The rows of R fall into 3 groups, which share some directions, and each row is roughly a mix of its group's hidden directions.
R:
[[  9   6  -7  15   1 -32  14   4 -15 -26]
 [ -7  10  19  10   2 -17  15   8 -30 -19]
 [-21  18   8  12  13   1   9 -12 -17 -29]
 [ 15  -1  10 -16 -16 -12  -6  34  16   6]
 [  8  12  -7  22  -3 -33  10   7 -20  -6]
 [  9  15 -15  27  -7 -25  -8   6   0  22]
 [  4   1  11  -7 -25  15 -16 -14  31   0]
 [ 12   2 -10  -2 -14  23 -35  -1  17   3]
 [-14  -1 -20  17  15   6   8 -23 -27  -3]
 [-14  -8  18 -25  -6  29   7   6  -6  15]
 [  1  -3   9 -11  19 -18  23  10 -22 -22]
 [  7  10 -10  21   7 -35   8  13 -16   0]
 [-15  11  16  14  13 -20   5  24 -22  -4]
 [ 25 -14  -4  -7   3 -28  -5  13   1  24]
 [  5   6 -24  26  15 -23   4  -1 -18 -11]
 [ 20   0  16   1   0  10  15  24 -30   2]
 [-22   8  -4  40  -4  -4  -3  -3  -1 -16]
 [ -9  -7 -26   6 -14   6 -22   0  25  17]
 [ -4   1  -1  -3  -9  30 -20 -21  22  13]
 [  8   6 -11   8  -3  11 -29   7  31  14]
 [ -6  -3  -9   1  24 -15  14  19 -32   3]
 [ 17  -3  17  32 -14 -14   5  16  -8  10]
 [  3   6 -13   7   5 -14  18 -11 -38 -11]
 [ 23   3   6 -17   5   2  13  23 -28   8]
 [ -9   1 -28  10  12  -7   1  12 -34   2]
 [-17   3 -27   0 -10  23  -8 -13 -17  18]
 [ 12  10 -23  26  -6 -21  -5  -8  -5 -21]
 [ -4 -10   8 -12   7  33 -13  -4  29   3]
 [-18   4 -15 -36  11  10  -3 -14   9 -10]
 [-16   2 -23  12  25  -4   0  -2 -30   0]
 [ 13 -25 -10  -7  -9  14 -13  17  11  26]
 [-16  10 -22  19 -12   1  12   1 -30 -11]
 [-10  -7 -11  -8  -1  39 -13 -14  11   9]
 [ -9   1  24  -8 -10  27   3 -22  21   2]
 [ 12  19  -3 -15  14 -25  15   5 -26  -5]
 [  3  -3 -10   6   4 -47   1   9   2   5]
 [  4   2 -20  19   4 -26  10  16  -9 -25]
 [-19  27   7   3  -3 -11  19  -4 -10 -27]
 [-11  16 -22 -17  -5  -2 -10 -25  24   1]
 [ -7  -9 -34   4  -3 -17 -16  15  12  15]
 [ -8   4 -13  19  10 -28  11 -20 -14 -17]
 [ -7 -17 -30 -25  -9  16  -7  -4   8  13]
 [  0  -6 -18 -12   0  26   7 -32 -15  -3]
 [ -8   0 -25  10  15  -9   5  10 -35   0]
 [-22  11  -2  35  -2  10   0   3 -12 -19]
 [  8 -11   3 -40   5 -18  -1  -2  15  12]
 [ -1   6   5 -37   2  29   0 -14   5   0]
 [  8  -9  24 -20  -7  19  -6 -10  29  -1]
 [ -1  -4  11  -4  -7  13 -18  14  36  16]
 [-17  -3 -22  27   7 -28  -5   4   2 -10]
 [ 15 -20 -13  -8 -16   3  -8  21  15  26]
 [ -4  11  -4  18   8  25 -21 -22  18  -1]
 [  9  22 -15 -25   8 -29   4  -4  -9   6]
 [-10   6  22  -2 -16  19   3 -24  25  -5]
 [ -9  11 -11  22 -18 -23  -6  26  -5   9]
 [ -4 -10  -2  -8  -3   2 -16  26  33  16]
 [ -4   1   2 -17  25  -9  18   2 -23 -25]
 [ 20 -22  -7 -10  -2   0 -16   7  14  30]
 [ -9  -4  -7  -6  -1  40 -14 -15  13  12]
 [ 21  -7  -8  -9  -6 -16  -2  38  -6   9]
 [-29  -4 -10  28  -7 -10   4   9   7 -21]
 [  9  20  -8 -13  12 -27  12  10 -26  -2]
 [  9  11  -8  16  -8   7 -25   0  35   4]
 [  6  -5  23 -14  -8  19 -12  -7  31  11]
 [-21  -1   0  36  -3 -18  -7  -9  12 -11]
 [-10  -6  25 -20  -5   4  30  10 -18   0]
 [ -7  -5  -3   1  21 -14  25  16 -30   6]
 [  7  13  24  16   0 -16   5 -10  -3 -33]
 [ 18  -4  -7 -10 -12  18  -1 -37  12  -2]
 [-14 -13 -28  17  -3 -23 -10  16  12   3]
 [-12  -1 -24  21  19  -3   6 -20 -23   0]
 [ 19  10 -20  26 -10 -16 -11  -7   6 -19]
 [-17   0  17  -9   2  17  -8 -16  31  15]
 [  1 -13   5  37 -20   5 -10  14   9  13]
 [ 16  -5  10 -17 -19  -1   6  37   0   8]
 [  4   6 -22  26   9 -27  -3 -16  -3 -15]
 [ 14 -13 -19 -11  -7  21  -8 -15  26  14]
 [ 17  -8  -4 -27 -22 -11   8 -26   0   4]
 [ 17 -14  13 -29 -12 -10  -6  22  11  10]
 [ 16  -4   6 -16 -18  -5   3  38   3   9]
 [-13   1 -11  -3   9  -5   8  13 -42  -9]
 [ -7 -10 -14  -7   4  23 -20   4  32  10]
 [ -5 -10   1  -7  16 -14  25  22 -24  13]
 [-14  10 -22  -7  -8  -6  -9 -24  30  -2]
 [-10 -12  -8  -6   5  23 -19  12  32   5]
 [ -1   9 -14  26   1 -21  11  13 -24 -14]
 [ -1 -10  18 -17   1  28 -10  -5  29  -1]
 [-21 -15  -9  19 -13  15 -12  -7  28  -5]
 [  4   4   9  -1   5  24  14 -29 -24 -12]
 [ -6 -10 -23  -7 -13 -23   0  31   0  12]
 [  7 -19  15  28  -6  -1   4  28 -13   4]
 [  1  -5 -22   3  19 -14   3  17 -34   3]
 [ -7   1  20   8  11 -20  -1  35  11 -11]
 [ -5  -2  31   9 -14  20  21   4  -2 -20]
 [ 19   5 -12  28   6 -17  -4 -21   7 -18]
 [ -9   3  -1 -13   8  10 -19  32  12  23]
 [ -7  22 -13 -29  19  -6   4 -15 -12 -12]
 [  4   7 -24  28   9 -21  -2 -15  -9 -16]
 [  8  -2  29 -11  -9  19  -8 -13  28   2]
 [-16   0  -6 -16  -9   1   3  12 -40 -12]
 [  6 -14  17 -23 -10  15  -6   1  32   6]
 [ -2 -11  39   7  -3   7  18  -6   3 -19]]

One row of each group comes first, with its name. Which group is each row after those in?
[ 16  -6  -9  -9  -4 -12  -2  40  -7  13]
(76)
[ 23 -17   3 -23  -6  11  -8   7  11  28]
(82)
[-10   2  11  16  23  18 -15  20  23   1]
(100)

[-15   2  28 -14  -5  33  10  -8   6   5]
(76)
[ -6   0  20  -1 -15  -6  34 -14 -11 -17]
(76)
[-16  26   9  12   7  -8  10 -15 -15 -25]
(82)
[  1  -8   0 -25 -24  -5   3  23 -25  -5]
(76)
[-10 -12  -1 -22   5  30 -14  -6  22  12]
(100)
[  4  -6  18 -23  -7  25  -3 -16  10  24]
(100)
[ 20  -6 -18   0 -13  23  -4 -21  17  17]
(100)
[ 21   4 -21  19   1 -12   4  14 -26 -13]
(76)
[ 12  14  -1 -14  12 -32  13  10 -23  -1]
(82)
[ 10  11 -13  -5   6 -44   2  -4   1   7]
(82)
[ 19 -14  23 -26   4  -6  -8   9  21   9]
(76)
